In the data rows, the value 128 means zero.
Here is a table of points, one per row:
[125 148 116 125 116 126 136 127 133 164 139 123 141 149 100 144 116 119
 140 126 155  70 123 110 157 147 153  81 125 109 117 132 148 104 147 140
 149 175 137  92 148 127 101 130 100 119 116 156 164 128 127 126 117 148
 139 137  85 140 146 131 106 124 130 138]
[ 85 112 110 108 102 108 131 144  64 127 110 124 164 145 131 119 119 138
 128  86 103 130 113 101 143  94 112 143 122 145 130  98 150 129 122 207
 117 101 136 108 126 151 115 120 126 145 127 109 115  91 131 103 134 120
 129 121 118 124 125 161 113 146 125  87]
[118 118 133 132 127 128 188 167 111 105 110 155  92 122 143 127 114 134
 125 115 156 119 171 123 135 165 177 125 117 127 135 152 106 149 137 135
 134  68 139 106 190 124 125 111 131 110 110 121 120 122 136 103 111 127
  98 123 116 116 103 139 124 142 123 165]
[126 148 124 152  85 140 123 106 118 128 147 127 127 147 166 158 114 114
  68 133 151 129  92 116 131 143 158 155 126 114  72 157 127 102 125 133
  97 140 140 113  85 129 100 110 145  94 127 148 100 134 117 193 112 153
  92 114 122 119 135 132 119 158 140 127]
[105 122 140 103 127 149 109 147 192 122 103 147 112 101 122 151 114 156
 137 141 127 128  76 110 121  86 132  66 126 143 100 141 121 122 117 132
  89 121 124 157 129 166 154 124  65 151  94 144 102 152 147 122 157 119
 108 114  86 131  87 145 153 121  92 139]
[133 115 128 129 110 113 129 114 139 146 150 160 123  73 112 131 148 127
 116 118 134 111 107 125 110 141 127 170 142 127 150  93 166 129 162 112
 115 125  93 137 157 118 118 115 157 101 111 120 129 126 160 138 134 137
 125 107 123  78 119 113 102 149 135 118]
[163 109 136 129 124 139 132 130 119 142 107 118 153  81 154 150 154 114
 135 130 152 124  92 133 146 136 129 149 130 124 112 102  65 129 140 131
 143 112 130 147 149 136 108 198 163 107 124 148 148 143 136 137 159 124
 153 113 123 132 142 120 135 149 141 130]
[117  88 127  97 168 118 147 129 113 152 111  99 133 123 147 143 110 170
 120 142 106 139 122 106 151 109 112 125 139 130 138 145 125 127 162  81
 145 106 131 118 152  74 154 110 125 133 147 131  87 106 167 159 109 133
 136 119 143 197 112 106  72 112 153  89]
[ 99 130 102 139 139 130  81 172 139 106 137 142 110 156 140 103 153 108
 110 109 125 108 103 128 139 144 130 108 166 109  95 140 129 133 130 115
 126 132 101 117 129 117 131 132 168 109 124 147 143 134 102  99 148 106
  99 119 100 142 139 150  76 118 126 112]
[136 156 100 114  98 128 116 110  82 114 102 114 142 128 110 146  82 109
 148 137 132 170 148 158 180 146 141 135 144 145 165 131 128 118 165  71
 169 131  84 185  97 156 133 130  83 116 132 177 115 127 127 104 148 133
 109 115 142  85 111 162 166 111 170 107]
[157 136 110 122 101 117 133 155 135 177 136 123 119  82 114 172 146 109
 110 132 112 167 128  85 158 158 123 109 127  88 123  98  92 112 142 100
 132 139 138 129  96 141 124 116 155 144 101 112 129 118 122 114 113 117
 122 117 131 103 133 118 106 125 115 155]
[114 143 126 114 153  96 124 106 145 133  93 159 111 122 142  66 136 129
 120  91 143 144 136 147 145 123 120 134 114 106 153  98 123 121 143 170
 146 111 145 148 118 159 132 129 126  69 114 120 110 103 100 175 140 147
 147  88 136 142 138  96 126  90 113 136]
[175 100 118  96  93 106 101 146 122 134 138 119 104 121 123 106 137 119
 147  83 127 131 115 133 118 141 125 130 109 127 127 148 148 120 105 133
 131 167  98 124 147 124  98 159 122 124 103  86  87 140 115 150 109 115
 109 157 150 137 106 153 156 101 160 148]
[ 63 163 129 148 115 160 137 134 141 128 169 131 171 104 139 132 121 131
 137 131 154 126 164 147  90 148 113 115 142 189 129 143 129 155 169 150
 111 124 143 134 111 119 140 156 105 103  89  91 120 143  91  94  95  99
 142 123 172 156  99 107 132  91 145 101]
[107 104 169 144 131 135 105 115 111 128 132 124 101 158 164 129 163 133
 148 136 152 139 133 162 151 162 145  63 136 146 143  64 132 152 125 144
 105 140 121 136 159  99 106 112 119 128 148 122 144 121 137 112 135 146
 127 133 126 139 149 115 145 102 123 120]
[132  96 142 104 126 103 126 161 145 122 166 129  92 125 158 162 121 101
 114 160 125 103 160 111 136 139 137 133 168 156 116 116 138  85 106 119
 165 105 132 100 104 174 128 141 112  95 135  91 165 169 130 145 151 149
 138 139 149 115 142 130 113 131 110 120]
[136 138 138 138 108  99 159 111 124 138 110 132 135 126 138 116 115 116
 114 187 109 122 158 129 141 147  91 146 173 111 105 135  97 112 112 134
 141 182 132 161 153 122 116 124 106 182 119 106  93 176 119 147 129 101
 143 101 109  90 157 118 104 118 128 139]
[131 140 107 113 115 138 103 109 121 120 143 114 127 103 114 115  92 179
 188  99 125 129 101 144  76 164 122 138 119 154 123 114 115  99  97  91
 146  96 137  77 116  82  88 102 109 128 150 180 119 139 111 130 148  85
 138 111 139 122 179 132 116 114  51 132]
[137 134 110 155  78 164 121 105 125 120 111 160 107  77  94 147 143 114
 117 153 130 117 150 142 133 100 107 110 126  80 125 126 113 143 107 148
 153 111 110 108 148 137 106 124 114 145 154 147 121 114  96 145 144 113
 132 168 138 155 109 134  99 127 158 126]
[127  92 150  96 126 140 152 119 111 129 124 145 127 141 129 142 120  95
 157 125 133 110 137 153 134 127 108  85 132  93 122 135 161 136 120 134
 120 151 149 151  95  78 118 147 156 123 102 121 129 125 130 138 158 133
 151  90 160 123 104 153 133 175 108 153]
[139 144 111 172 127  58 166 144 149  94 156 152 179 119 156 139  84 121
 148 129  76 133  95 128 151 125 162 139 125  84 138 162 141 189 134 120
  76 129 118 159 134 107 135 134  94 149 135 145 156 164 104 121 125 144
 157 148 158 164 135 104 154 105 102 122]
[116 114 119 142 117  72 107 136 127 123  99 135 122 150  86 167 138 119
 120 108 158 128 154 113 100  94  98 139  83 130 101 128 123 135 115  89
 116 103 112 143 120 100 111 129 102 151 130 117 153 152 135 115  94 145
 122 111  97 154 181 117 126 156 144 134]
[135 120 154 125 149 147 150 161 101 121 102 134 144 159 109 103 158 131
 140 137 157 171 122 109  96 159 152 157 104 113 119  99 187 124 102 129
 126 112 145 135  91 116 150 134 128 149 140 129 139 155 138 156 121 109
 171 126  89 149  60 133 140  75 138 102]
[144 136 144 148 184 139 104 150 132  75 158 126 146  89 102  83 139 122
  98 125 146 162 169  83 148  91 115 120 136 146 162 121 165 119 148 135
 143 141 148 135 150  99 104 152  84 157 155 142 112 130 113 121 122 154
 121 103 152 116 135 175 154 141 118 147]
[100  95 152 151 155 120 126  90 134 155  87  65 140  95 138  90 145  61
 138 121 105 143 147 152 152 123 153 133 123 153 116 123 172  96 100 122
 120 116 123 119 166 156 148 133 164 164 132 143 130  92  92 143  83 122
 106 147 114 115  96  84 151 168 104 141]
[144 127 137 131  87 126 120 125 131 155 156 140  97 143 130 107 118 129
 149 124 166 145 105 129 113 115 126 145 143 119 133 112  96 120 170 143
 126 147 129 137 126 108 195 142 120 135 170  96 150 109 132 149 105 128
 111 118 102 138 117 138 124 155  93  98]
[192 166 113 165 163 101 129 143 149 154  83  53  76 122 131 103 101 171
 120 183 137  41 147 173 133 120 103 175  79 130 155 122 141 105 115 122
  64 148 149 116  88 133 128 112 152 125 146 131 113 130 116  55 153 134
 121 130 159 136 109 174 127 122 123  95]
[205 199 155 155 183 152 100  98 105 116 110 167 116 146  89 180 161 134
 191  87  58 157 150 191 137 110 112 160 185 186 125 166 130 138 125 147
  81 101 160  90 109 158 134 129 110 127 111 115 131 106 158 119 108 165
 140 133 105 128 129 132 101 130 146 151]
[134 142 163  96 148 118 106 153 126 119 165 142 174 145 143 141 125 147
 143 137 145 102 178 125 114 133 143 139 111 131  81 135 140 130 121 147
 143 120 132 183 124 155 141 125 139 151 164 129  91  75 142 121 163 122
 101 142 136 137 137  68 130 129 145 143]
[153  97 107 114 151 127 160  99 132  70 143 116 157 153 137 126 120 174
 100 101 169 158 120 150 118 104 133 127 136 160 123  90 118 140 131 122
 126 168 140 147 125 153 151  59 143 123 118 107 182  98 127 141 132  95
 159 149 148 139 108 136 107 141 162 151]
[ 94 124 145 155 113 145 139 144  97  96 100  97  75 128 135 132 163 143
 167 151 114 149 104  91 129  79 105 156  78 123 124 195 140 151 163 140
 150 182 128 112 112 138 145 100 126 107 135 160 147 140 156 117 145 100
 141 179 127  91 135  73 132 111 109 160]
[128 108 174 109 140 123 135  68 140 103 145  74 165 156 113 116 135 178
 150 181 111 160 121 102  93 128 146 113 139  89 161 138 127 153 118 143
 120  74 123 112 130 143 131 140 153  97 136  82 148 122  76 113 128 152
  85 125 110 121 117 131 120 129 153 127]
[107 144 124 113 147 155  85 114 120 127 141 161 131 145  87  79 147  93
 127 174 129  71 104  96 154 106 177 144 105 142 125 117 102 174 105 109
 144 111 146 101 116  99 143  88 141 139 109 100 135 129 139 135 114 127
 134 116 162 133 144 131 145 118 140 121]
[103 200 169 158 132 130 179 104 148 129 108 137 122 159 146 122 112 105
 106 113 127 161 113  96  69 105 140  78 126 137 166 115 162 133  86  92
 160 142 106 107 125 156 177 161 156 125  93 124  72 138 171  92 136 106
 163 185 154 148 187 150 136 169 127  94]
[101  97 155 123 147 159 115 114 124 165 118 156 131 111 121 128 105 146
  88 112 112 140 144 133 118 132 135 146 136 106 133 153 106 121  96 113
 116 184 118 151 152 141  93 118 134  99 117 114 168  85 136 116 130 128
 132 123 117 143 134 128 170 125 108  89]
[131 106  90 128  99 110 110 143 158 173 131 116 106 153 112 145 111 136
  75 143 109 130 118 144 102 131 132 121 128 154 112 167 109 149 130 142
 158 117 153 155 132 105 121 176 134 147 144 176 155 110 148 125 106 124
 153 138 127  73 128 148 117 108 133 142]
[ 88 149  87  97 148 143 149 175 149  75 136 121 131 128 111 119 103 126
 132 109  95  84  70 143 118 153  62 110 143 144 153 106 103 124 102 126
 144 139 134 117 112 140 123 125 160 144 191 139 135 142 159 149  77 168
  79 144 138 118 134 105 167 135 142 166]
[130 124  96 104 111 161 129 112 129 142 153 123 147 151 152 132 187 134
  95  97 128 110 143 145 161 127 134 134 126 121 185 155 136  90 138 118
 109 107 119 125 136 114 154 138 117 140 141  98 123 143 103 122 159 117
 149 134 106 134 138 104 152 138 124 144]
[160 106  80 148 149 168 133 110 151 163 162 131 140 156 153 117 122 104
 128 129 100 130 159 123  93 137 103 136 105 101  98 118  83 123 159 149
 136 114  90 101 132 139 114 108 146 138 102 169 113 159 147 147 143 149
 107 134 126 109 132 143 143 133 135 126]
Along one direction, these points spread out more than along any other. Take the direction at right angles to it along which they spread out most. Then take the direction at right angles to both along which they spread out most. Go by this last direction. How many in every 100 of the points above lie lower along it than each point below? Round to a whole number. More than half of the points above lie lower than the first one.
[126 148 124 152  85 140 123 106 118 128 147 127 127 147 166 158 114 114
  68 133 151 129  92 116 131 143 158 155 126 114  72 157 127 102 125 133
  97 140 140 113  85 129 100 110 145  94 127 148 100 134 117 193 112 153
  92 114 122 119 135 132 119 158 140 127] 26
[144 127 137 131  87 126 120 125 131 155 156 140  97 143 130 107 118 129
 149 124 166 145 105 129 113 115 126 145 143 119 133 112  96 120 170 143
 126 147 129 137 126 108 195 142 120 135 170  96 150 109 132 149 105 128
 111 118 102 138 117 138 124 155  93  98] 49
[107 144 124 113 147 155  85 114 120 127 141 161 131 145  87  79 147  93
 127 174 129  71 104  96 154 106 177 144 105 142 125 117 102 174 105 109
 144 111 146 101 116  99 143  88 141 139 109 100 135 129 139 135 114 127
 134 116 162 133 144 131 145 118 140 121] 79
[163 109 136 129 124 139 132 130 119 142 107 118 153  81 154 150 154 114
 135 130 152 124  92 133 146 136 129 149 130 124 112 102  65 129 140 131
 143 112 130 147 149 136 108 198 163 107 124 148 148 143 136 137 159 124
 153 113 123 132 142 120 135 149 141 130] 8
[103 200 169 158 132 130 179 104 148 129 108 137 122 159 146 122 112 105
 106 113 127 161 113  96  69 105 140  78 126 137 166 115 162 133  86  92
 160 142 106 107 125 156 177 161 156 125  93 124  72 138 171  92 136 106
 163 185 154 148 187 150 136 169 127  94] 97
[137 134 110 155  78 164 121 105 125 120 111 160 107  77  94 147 143 114
 117 153 130 117 150 142 133 100 107 110 126  80 125 126 113 143 107 148
 153 111 110 108 148 137 106 124 114 145 154 147 121 114  96 145 144 113
 132 168 138 155 109 134  99 127 158 126] 36
[118 118 133 132 127 128 188 167 111 105 110 155  92 122 143 127 114 134
 125 115 156 119 171 123 135 165 177 125 117 127 135 152 106 149 137 135
 134  68 139 106 190 124 125 111 131 110 110 121 120 122 136 103 111 127
  98 123 116 116 103 139 124 142 123 165] 28
[135 120 154 125 149 147 150 161 101 121 102 134 144 159 109 103 158 131
 140 137 157 171 122 109  96 159 152 157 104 113 119  99 187 124 102 129
 126 112 145 135  91 116 150 134 128 149 140 129 139 155 138 156 121 109
 171 126  89 149  60 133 140  75 138 102] 67
[105 122 140 103 127 149 109 147 192 122 103 147 112 101 122 151 114 156
 137 141 127 128  76 110 121  86 132  66 126 143 100 141 121 122 117 132
  89 121 124 157 129 166 154 124  65 151  94 144 102 152 147 122 157 119
 108 114  86 131  87 145 153 121  92 139] 90
[114 143 126 114 153  96 124 106 145 133  93 159 111 122 142  66 136 129
 120  91 143 144 136 147 145 123 120 134 114 106 153  98 123 121 143 170
 146 111 145 148 118 159 132 129 126  69 114 120 110 103 100 175 140 147
 147  88 136 142 138  96 126  90 113 136] 5
[ 85 112 110 108 102 108 131 144  64 127 110 124 164 145 131 119 119 138
 128  86 103 130 113 101 143  94 112 143 122 145 130  98 150 129 122 207
 117 101 136 108 126 151 115 120 126 145 127 109 115  91 131 103 134 120
 129 121 118 124 125 161 113 146 125  87] 33
[157 136 110 122 101 117 133 155 135 177 136 123 119  82 114 172 146 109
 110 132 112 167 128  85 158 158 123 109 127  88 123  98  92 112 142 100
 132 139 138 129  96 141 124 116 155 144 101 112 129 118 122 114 113 117
 122 117 131 103 133 118 106 125 115 155] 18
[136 156 100 114  98 128 116 110  82 114 102 114 142 128 110 146  82 109
 148 137 132 170 148 158 180 146 141 135 144 145 165 131 128 118 165  71
 169 131  84 185  97 156 133 130  83 116 132 177 115 127 127 104 148 133
 109 115 142  85 111 162 166 111 170 107] 38
[205 199 155 155 183 152 100  98 105 116 110 167 116 146  89 180 161 134
 191  87  58 157 150 191 137 110 112 160 185 186 125 166 130 138 125 147
  81 101 160  90 109 158 134 129 110 127 111 115 131 106 158 119 108 165
 140 133 105 128 129 132 101 130 146 151] 0
